The rows below fall into families. The same turns and mirrors carry the whole set onto itself and the rows of a family onto each other. For each named row, which other rows are in its family? Write them in the order they are listed.
These 28 rows form 7 families of 4 rows each.
q251: [-23 -13  28 -11  12  -4 -50  27  10  -3 -14  11 -14  14  17  -1   8 -18
  41 -16  -4  -7]
q472: [-23  22 -20  10  -8  -8  26 -31  11  11  -8  16  -5  27  -1 -15   2  33
  17   1  38   8]
q341: [ -8 -11 -28 -28  16  17   1 -19  -3  10 -11 -11 -14  46  26  12 -10  13
 -10 -33 -20 -23]
q52: [ -8   6 -24 -28  13  16  12   8   2  -2  -4 -21 -14  42  33   7  -6  24
 -15 -34 -17 -24]
q13: [ 19  -4  22   6  30  24 -18 -25  37   2  21 -18  12  17   9  12 -20  25
  22   5 -13  25]
q30: [ -7 -17   8  -7 -26 -11  -8  27 -13  -6  29  29  -4  -7 -20 -19  41  30
   7   3 -10  22]
q118: [ 27  -9  25   7 -15 -28  17 -17 -10  26  -6  -6  -2 -32 -10   5  38  -3
 -19  -5   8 -14]
q100: [ -1  14  10  -9   7 -18 -10 -31 -30  51  16 -19  -9  -3  -5  24  26 -19
  -3 -37 -18   0]
q432: [ -2  37   8   8  22 -14  -2  22 -26  32  31 -35 -14  -9  -1  13  11  -4
 -29 -32  -8   2]
q50: [ -8  -4 -30 -21  24  19   3   0  -3   2  -5 -15 -15  43  26   9 -18  17
 -22 -31 -16 -23]
q992: [ -6 -21   2   6  -8  -6 -15  34 -19  -8  31  31  -6  -8 -26 -20  21  27
  -6   9  -5  22]
q691: [-23  -6  28 -11  12  -3 -46  37  13  -7 -11   7 -14  12  19  -5   8 -14
  39 -15  -2  -7]
q744: [ 19   5  23   7  28  23 -13 -12  40  -4  24 -22  11  14  12   9 -16  30
  20   5 -13  25]
q708: [-23  23 -24  20   5  -4  23 -22  10   9  -5  17  -7  27  -5 -17 -11  32
   6   4  41   9]
q280: [ -3  37  16 -12  -1 -22   5   2 -21  38  23 -33  -9  -7   6  18  37  -3
  -5 -39 -15   2]
q242: [  0  13   2  10  31 -10 -17 -11 -37  45  22 -21 -12  -5 -13  19  -2 -20
 -27 -29 -11   1]
q746: [ 19  -3  24  -1  21  20 -15 -31  40   4  19 -18  14  17  12  12  -9  25
  31   2 -16  24]
q253: [-23  17 -24  15  -1  -6  21 -34   8  13  -9  20  -6  28  -6 -14  -8  29
  12   2  39   8]
q308: [ 26   3  27  12 -11 -26  21   5  -7  18   0 -13  -5 -35  -6   1  35   4
 -28  -4  13 -14]
q959: [ 28  -6  21  23   3 -22  13   3 -12  20   1  -9  -6 -35 -15   0  18  -1
 -39   2  15 -14]
q889: [ -5 -36   0   4  -8  -6 -22  11 -24   2  25  41  -4  -4 -33 -16  18  18
  -2  10  -8  21]
q358: [-24  29 -20  13  -4  -7  28 -18  13   6  -5  13  -6  25   0 -18  -1  36
  11   2  40   9]
q222: [ 18   7  28  -1  18  20  -9 -18  44  -2  22 -24  13  15  16  10  -5  31
  30   2 -15  25]
q261: [-22 -16  25  -5  18  -1 -52  28   8  -4 -12  12 -15  15  14  -3  -1 -19
  35 -15  -2  -7]
q960: [ 28 -17  21  18  -1 -23   8 -19 -14  29  -5  -2  -5 -32 -18   6  21  -8
 -31   1  11 -15]
q67: [ -6 -32   5  -9 -24 -10 -17   4 -19   4  22  39  -2  -3 -26 -13  37  21
  13   4 -12  21]
q644: [-23 -10  26  -4  19  -1 -48  39  10  -7 -10   8 -15  13  16  -5   1 -16
  32 -15   0  -6]
q963: [ -9   0 -24 -34   4  13  10 -11   2   5  -9 -16 -12  45  33  10   4  20
  -4 -36 -21 -24]

Same family as q50: q341, q52, q963
Same family as q261: q251, q691, q644
Same family as q432: q100, q280, q242
Same family as q67: q30, q992, q889
Same family as q222: q13, q744, q746

The rows below fall into families. The same turns and mirrors carry the whole set onto itself and the rows of a family onto each other. For each named row, which other rows are in its family? Write them in the order they are listed.
These 18 rows form 3 families of 6 rows each.
q395: [-21 -15  29 -33  -4  20  19  20  45 -27 -36  13]
q700: [ 51 -36   6  -8 -44 -12  -1  22  30  -7 -35 -14]
q809: [-18  18 -16 -18  19  17  -4  13  17 -26 -15  22]
q763: [ 20 -31  48  -5 -31  13  12   8  26   3 -47  26]
q625: [ 19 -29  51 -14 -31   7  12  20  44  -8 -41  14]
q995: [ -7 -12  41 -35  -5  13  19  24  41 -21 -35  24]
q383: [ 45 -22 -35  -3 -29  13 -24   1  -7 -13 -29   6]
q429: [ -1  -2 -46  -4  15  29 -10  15  11 -17 -13   2]
q699: [  3  -6 -43   7  12  19  -8  15  16 -12  -7 -12]
q23: [-18  -8  42 -25  -8  10  11  18  40 -19 -34  30]
q973: [ 49 -42   4   4 -48  -6  -8  10  15   2 -37   1]
q273: [  0  -4 -42  -2  12  20 -17   8   2 -20  -6   6]
q845: [ 14 -25  48 -13 -28   1  18  16  39   0 -45  25]
q94: [ 55 -32   4   5 -45   1  -7  17  18   2 -37 -12]
q73: [ 47 -32 -36   7 -29  12 -20  10  11  -8 -24 -10]
q829: [-13  18  -3 -15  24  14  -5  17  19 -16 -15  38]
q557: [ 46 -32 -31   6 -31   9 -12   0  -3  -6 -27  -7]
q284: [-18   6 -13 -19  26  24  -3  19  29 -28 -10  19]

Same family as q809: q995, q429, q845, q94, q557
Same family as q700: q395, q763, q383, q699, q829

